128 stands for zero in the data rows.
Here are some points, one per row:
[115,149,85,122,143,170,148,128,118,129,157,125,83,105,140,157,173,139,
 144,182,132,136,136,176,152,145,95,118,128,124,131,104,169,144,144,139,
 120,130,90,104,113,129,120,101,117,133,130,113,135,134,121,135,102,146,
 68,141,126,126,199,143,168,163,85,118]
[153,130,102,150,125,152,126,103,140,132,129,128,151,114,138,130,144,146,
 93,112,122,138,143,111,146,126,153,122,76,124,50,79,160,135,170,115,
 183,115,130,94,127,114,135,112,148,101,140,121,78,142,105,143,153,128,
 161,107,149,152,220,122,144,91,149,118]
[134,158,127,147,155,141,93,164,115,127,124,124,135,141,126,147,131,125,
 133,108,133,152,149,120,133,87,221,104,102,155,130,98,161,125,163,87,
 131,128,133,151,85,143,133,137,148,127,155,120,131,106,101,110,88,126,
 85,149,183,113,115,176,163,126,169,137]
[119,140,88,122,167,114,137,124,144,113,182,135,161,67,144,140,119,196,
 151,132,134,127,99,155,146,152,134,149,79,169,114,128,129,129,132,119,
 122,100,154,131,98,169,143,140,134,128,152,159,111,144,156,139,147,123,
 81,131,181,162,145,157,123,112,163,100]
[110,74,123,144,142,141,121,171,114,114,126,138,123,139,125,125,150,161,
 138,145,129,154,112,109,141,111,138,163,110,103,168,117,143,113,103,107,
 115,113,118,135,110,134,112,146,141,141,120,85,130,119,157,155,159,106,
 125,116,73,170,175,143,163,142,167,164]
[84,116,151,141,91,103,194,126,125,84,156,144,171,100,144,143,124,142,
 122,153,117,113,174,141,169,73,146,139,117,114,119,143,142,165,149,126,
 134,134,136,160,133,131,123,108,111,147,115,109,77,113,137,125,128,109,
 143,150,203,131,152,123,157,126,127,142]
[132,111,120,98,154,125,149,134,127,126,127,132,133,114,123,130,90,134,
 119,170,144,141,165,115,83,142,171,148,92,115,126,107,167,195,125,153,
 134,134,167,154,146,140,144,131,170,109,155,106,114,115,154,162,129,205,
 112,129,104,137,143,136,144,136,90,114]
[121,158,126,143,155,138,124,114,112,143,193,119,137,109,118,129,127,136,
 118,149,132,125,128,105,129,122,110,166,119,155,135,104,160,189,127,119,
 158,93,67,200,152,164,113,151,153,116,143,152,109,110,97,140,147,106,
 172,99,143,124,133,141,164,173,134,127]
[116,101,141,147,158,108,133,160,112,130,145,75,178,125,167,179,157,81,
 134,142,126,127,104,147,132,152,128,134,117,112,132,121,145,126,128,168,
 122,134,136,157,113,127,106,115,152,127,166,154,88,118,125,99,129,120,
 151,164,101,92,161,118,117,132,127,104]
[121,109,129,115,142,137,153,171,143,104,154,127,144,116,127,121,117,124,
 123,157,120,106,127,109,122,153,179,137,91,169,114,104,178,159,47,147,
 101,87,120,101,99,147,109,94,95,141,149,96,139,138,100,120,92,123,
 186,103,168,134,171,122,138,154,139,102]
[140,122,162,123,159,194,141,83,89,127,134,87,164,137,129,137,121,127,
 152,179,138,89,115,112,154,105,138,123,114,87,94,121,144,121,70,118,
 123,113,135,173,103,111,129,105,139,82,127,119,119,127,138,126,137,129,
 112,83,175,152,136,157,136,141,99,127]
[128,139,142,124,139,166,131,141,86,99,133,155,56,113,143,104,113,117,
 151,100,133,107,118,148,120,107,169,137,93,112,137,160,120,151,109,160,
 161,160,125,129,114,157,136,126,148,115,142,149,127,123,106,180,123,90,
 134,136,136,109,160,131,110,112,121,134]
[100,121,129,150,133,127,153,115,126,159,119,144,162,151,111,106,129,117,
 146,124,126,106,74,113,129,128,129,125,87,182,103,130,159,165,126,116,
 159,161,151,67,142,141,124,144,104,106,140,165,137,104,145,97,145,121,
 113,146,150,144,148,118,187,145,113,138]
[132,113,136,100,124,95,173,145,102,116,142,162,149,125,130,126,154,184,
 105,185,135,112,81,154,83,107,153,88,122,120,108,88,149,81,126,121,
 141,120,96,138,108,129,122,118,160,103,130,157,117,130,121,165,125,117,
 164,141,156,122,100,113,181,115,128,91]
[126,73,136,131,184,136,152,99,96,113,122,140,139,136,99,134,89,146,
 105,172,105,112,121,140,177,133,137,101,144,133,122,133,151,127,138,132,
 140,92,124,138,141,148,175,133,157,171,135,147,151,138,126,111,104,138,
 171,181,138,117,195,172,149,120,139,103]
[116,176,116,109,123,107,125,138,132,95,132,122,122,136,157,109,100,171,
 123,140,134,135,129,122,175,182,108,144,129,125,112,97,166,112,136,122,
 118,128,164,113,121,119,132,108,147,104,135,147,123,98,97,104,128,139,
 182,146,148,151,92,129,126,142,112,178]
[112,155,157,121,128,125,147,152,105,113,153,107,146,121,129,130,114,155,
 135,132,120,92,161,88,122,162,136,85,121,189,157,110,145,111,142,99,
 203,92,148,155,100,119,126,116,153,132,130,123,135,135,146,151,115,114,
 93,117,125,139,187,65,124,128,108,135]
[123,103,166,122,169,121,120,144,136,161,164,121,128,188,153,126,125,149,
 105,117,137,146,165,148,168,124,116,88,108,142,140,110,161,153,127,145,
 116,94,140,112,155,153,126,113,142,137,146,115,103,162,122,161,152,77,
 110,104,164,132,112,138,145,108,89,97]
[134,132,127,109,124,157,174,134,145,140,146,84,126,121,143,104,110,140,
 134,119,139,122,122,123,112,116,146,112,140,149,155,155,140,110,137,83,
 140,150,113,116,92,131,114,145,114,167,149,130,71,153,129,107,129,152,
 182,117,116,157,144,195,151,102,106,100]
[146,115,139,110,152,143,123,188,93,138,156,127,138,131,108,164,120,180,
 161,156,118,153,101,108,142,81,86,141,113,118,160,162,155,182,124,153,
 179,104,122,109,117,133,135,99,143,104,152,121,106,126,88,92,113,195,
 128,102,178,151,133,87,140,96,134,140]
[141,87,110,157,145,140,138,146,109,131,134,142,117,131,108,141,134,119,
 130,123,146,125,156,144,98,171,48,131,107,176,83,129,139,118,88,105,
 136,123,135,200,99,130,144,116,122,113,144,97,92,128,119,130,121,141,
 146,147,172,109,144,140,166,96,127,160]
[132,127,152,134,150,130,101,119,116,72,178,143,91,119,133,157,100,71,
 114,132,118,135,75,125,128,121,126,129,106,145,162,100,159,164,121,108,
 117,104,101,127,113,77,149,145,137,106,85,94,100,153,148,121,150,154,
 142,164,157,134,138,132,145,124,107,95]
[124,138,119,120,155,136,143,127,125,140,124,105,99,103,115,156,149,123,
 101,159,137,173,136,98,124,56,134,170,142,182,80,137,142,117,111,169,
 175,99,130,121,122,118,137,106,125,145,146,126,142,129,159,151,134,111,
 144,165,140,150,122,146,113,137,114,123]
[91,122,158,129,121,127,129,93,159,125,132,124,93,117,104,99,163,145,
 132,115,134,100,131,115,173,134,130,145,86,120,114,128,168,115,126,135,
 153,96,120,175,125,149,118,114,141,147,140,111,126,132,112,100,124,186,
 104,144,118,135,89,101,155,119,158,63]
[114,108,102,163,140,123,115,122,114,127,147,125,151,103,158,142,119,171,
 89,96,137,119,149,152,120,107,172,120,78,120,116,143,137,117,128,112,
 146,90,109,113,103,169,158,109,130,119,115,119,142,178,147,89,132,147,
 150,126,118,90,121,121,153,158,78,167]
[132,76,126,155,124,111,90,92,94,97,130,154,136,106,143,145,117,124,
 162,166,122,158,133,108,123,172,142,132,137,118,95,107,152,152,153,123,
 169,144,127,136,115,134,102,116,124,183,137,138,130,159,139,123,99,108,
 135,69,153,140,99,135,135,129,122,108]
[128,119,122,146,163,121,155,77,105,96,147,138,148,115,164,141,147,174,
 129,125,125,133,120,90,106,89,112,163,112,150,145,130,162,119,96,52,
 113,129,149,108,135,119,162,119,144,153,159,104,110,96,85,139,113,111,
 113,138,121,83,155,131,126,125,95,91]
[154,123,141,141,139,107,178,103,112,121,174,167,160,131,112,108,114,103,
 120,150,131,116,178,135,120,133,119,163,90,141,145,102,157,118,135,153,
 146,103,107,90,73,134,170,98,155,132,157,154,93,117,111,92,126,109,
 100,113,113,169,119,157,138,118,138,156]
[149,97,143,119,144,100,128,101,70,137,171,115,114,124,146,160,132,145,
 155,142,116,123,130,112,163,132,217,142,106,168,109,126,153,97,131,146,
 108,100,106,148,140,149,125,138,89,128,138,129,83,110,103,146,129,161,
 131,159,119,164,152,130,165,107,78,150]
[153,164,165,148,122,113,127,137,131,136,189,162,132,120,136,143,81,129,
 126,134,138,129,145,132,118,95,107,106,129,102,106,94,130,93,99,125,
 118,123,138,129,145,138,123,124,65,156,156,161,135,138,131,139,140,174,
 126,124,130,116,177,120,147,142,175,122]
[121,112,97,100,157,214,121,90,104,143,142,150,151,105,138,142,145,146,
 114,131,128,130,149,144,126,146,160,126,124,152,190,109,141,102,130,148,
 146,125,138,116,150,113,152,139,102,142,131,120,74,113,149,130,120,141,
 146,116,156,107,105,91,138,136,167,138]
[93,124,187,104,142,154,88,94,132,114,153,123,169,86,114,117,126,148,
 144,108,116,152,126,121,135,82,104,117,99,173,101,95,173,115,136,158,
 98,134,101,109,83,159,128,124,157,135,141,123,103,119,151,151,91,141,
 151,118,123,104,163,129,151,105,106,160]
There is one direction along which these points spread out most. Take the direction at right angles to it along which they spread out most. Go by this last direction. For each point below, how far along it does it lie, from 0 to 99? 50 is the average, and the first point above lies past it. One standard deviation of the points above along it is 16.
[132,127,152,134,150,130,101,119,116,72,178,143,91,119,133,157,100,71,
 114,132,118,135,75,125,128,121,126,129,106,145,162,100,159,164,121,108,
 117,104,101,127,113,77,149,145,137,106,85,94,100,153,148,121,150,154,
 142,164,157,134,138,132,145,124,107,95] 63
[128,119,122,146,163,121,155,77,105,96,147,138,148,115,164,141,147,174,
 129,125,125,133,120,90,106,89,112,163,112,150,145,130,162,119,96,52,
 113,129,149,108,135,119,162,119,144,153,159,104,110,96,85,139,113,111,
 113,138,121,83,155,131,126,125,95,91] 72
[114,108,102,163,140,123,115,122,114,127,147,125,151,103,158,142,119,171,
 89,96,137,119,149,152,120,107,172,120,78,120,116,143,137,117,128,112,
 146,90,109,113,103,169,158,109,130,119,115,119,142,178,147,89,132,147,
 150,126,118,90,121,121,153,158,78,167] 66
[141,87,110,157,145,140,138,146,109,131,134,142,117,131,108,141,134,119,
 130,123,146,125,156,144,98,171,48,131,107,176,83,129,139,118,88,105,
 136,123,135,200,99,130,144,116,122,113,144,97,92,128,119,130,121,141,
 146,147,172,109,144,140,166,96,127,160] 34
[153,164,165,148,122,113,127,137,131,136,189,162,132,120,136,143,81,129,
 126,134,138,129,145,132,118,95,107,106,129,102,106,94,130,93,99,125,
 118,123,138,129,145,138,123,124,65,156,156,161,135,138,131,139,140,174,
 126,124,130,116,177,120,147,142,175,122] 48
[84,116,151,141,91,103,194,126,125,84,156,144,171,100,144,143,124,142,
 122,153,117,113,174,141,169,73,146,139,117,114,119,143,142,165,149,126,
 134,134,136,160,133,131,123,108,111,147,115,109,77,113,137,125,128,109,
 143,150,203,131,152,123,157,126,127,142] 43
[116,101,141,147,158,108,133,160,112,130,145,75,178,125,167,179,157,81,
 134,142,126,127,104,147,132,152,128,134,117,112,132,121,145,126,128,168,
 122,134,136,157,113,127,106,115,152,127,166,154,88,118,125,99,129,120,
 151,164,101,92,161,118,117,132,127,104] 58
[116,176,116,109,123,107,125,138,132,95,132,122,122,136,157,109,100,171,
 123,140,134,135,129,122,175,182,108,144,129,125,112,97,166,112,136,122,
 118,128,164,113,121,119,132,108,147,104,135,147,123,98,97,104,128,139,
 182,146,148,151,92,129,126,142,112,178] 23
[134,158,127,147,155,141,93,164,115,127,124,124,135,141,126,147,131,125,
 133,108,133,152,149,120,133,87,221,104,102,155,130,98,161,125,163,87,
 131,128,133,151,85,143,133,137,148,127,155,120,131,106,101,110,88,126,
 85,149,183,113,115,176,163,126,169,137] 63
[140,122,162,123,159,194,141,83,89,127,134,87,164,137,129,137,121,127,
 152,179,138,89,115,112,154,105,138,123,114,87,94,121,144,121,70,118,
 123,113,135,173,103,111,129,105,139,82,127,119,119,127,138,126,137,129,
 112,83,175,152,136,157,136,141,99,127] 42
[134,132,127,109,124,157,174,134,145,140,146,84,126,121,143,104,110,140,
 134,119,139,122,122,123,112,116,146,112,140,149,155,155,140,110,137,83,
 140,150,113,116,92,131,114,145,114,167,149,130,71,153,129,107,129,152,
 182,117,116,157,144,195,151,102,106,100] 71
[123,103,166,122,169,121,120,144,136,161,164,121,128,188,153,126,125,149,
 105,117,137,146,165,148,168,124,116,88,108,142,140,110,161,153,127,145,
 116,94,140,112,155,153,126,113,142,137,146,115,103,162,122,161,152,77,
 110,104,164,132,112,138,145,108,89,97] 43
[132,76,126,155,124,111,90,92,94,97,130,154,136,106,143,145,117,124,
 162,166,122,158,133,108,123,172,142,132,137,118,95,107,152,152,153,123,
 169,144,127,136,115,134,102,116,124,183,137,138,130,159,139,123,99,108,
 135,69,153,140,99,135,135,129,122,108] 42
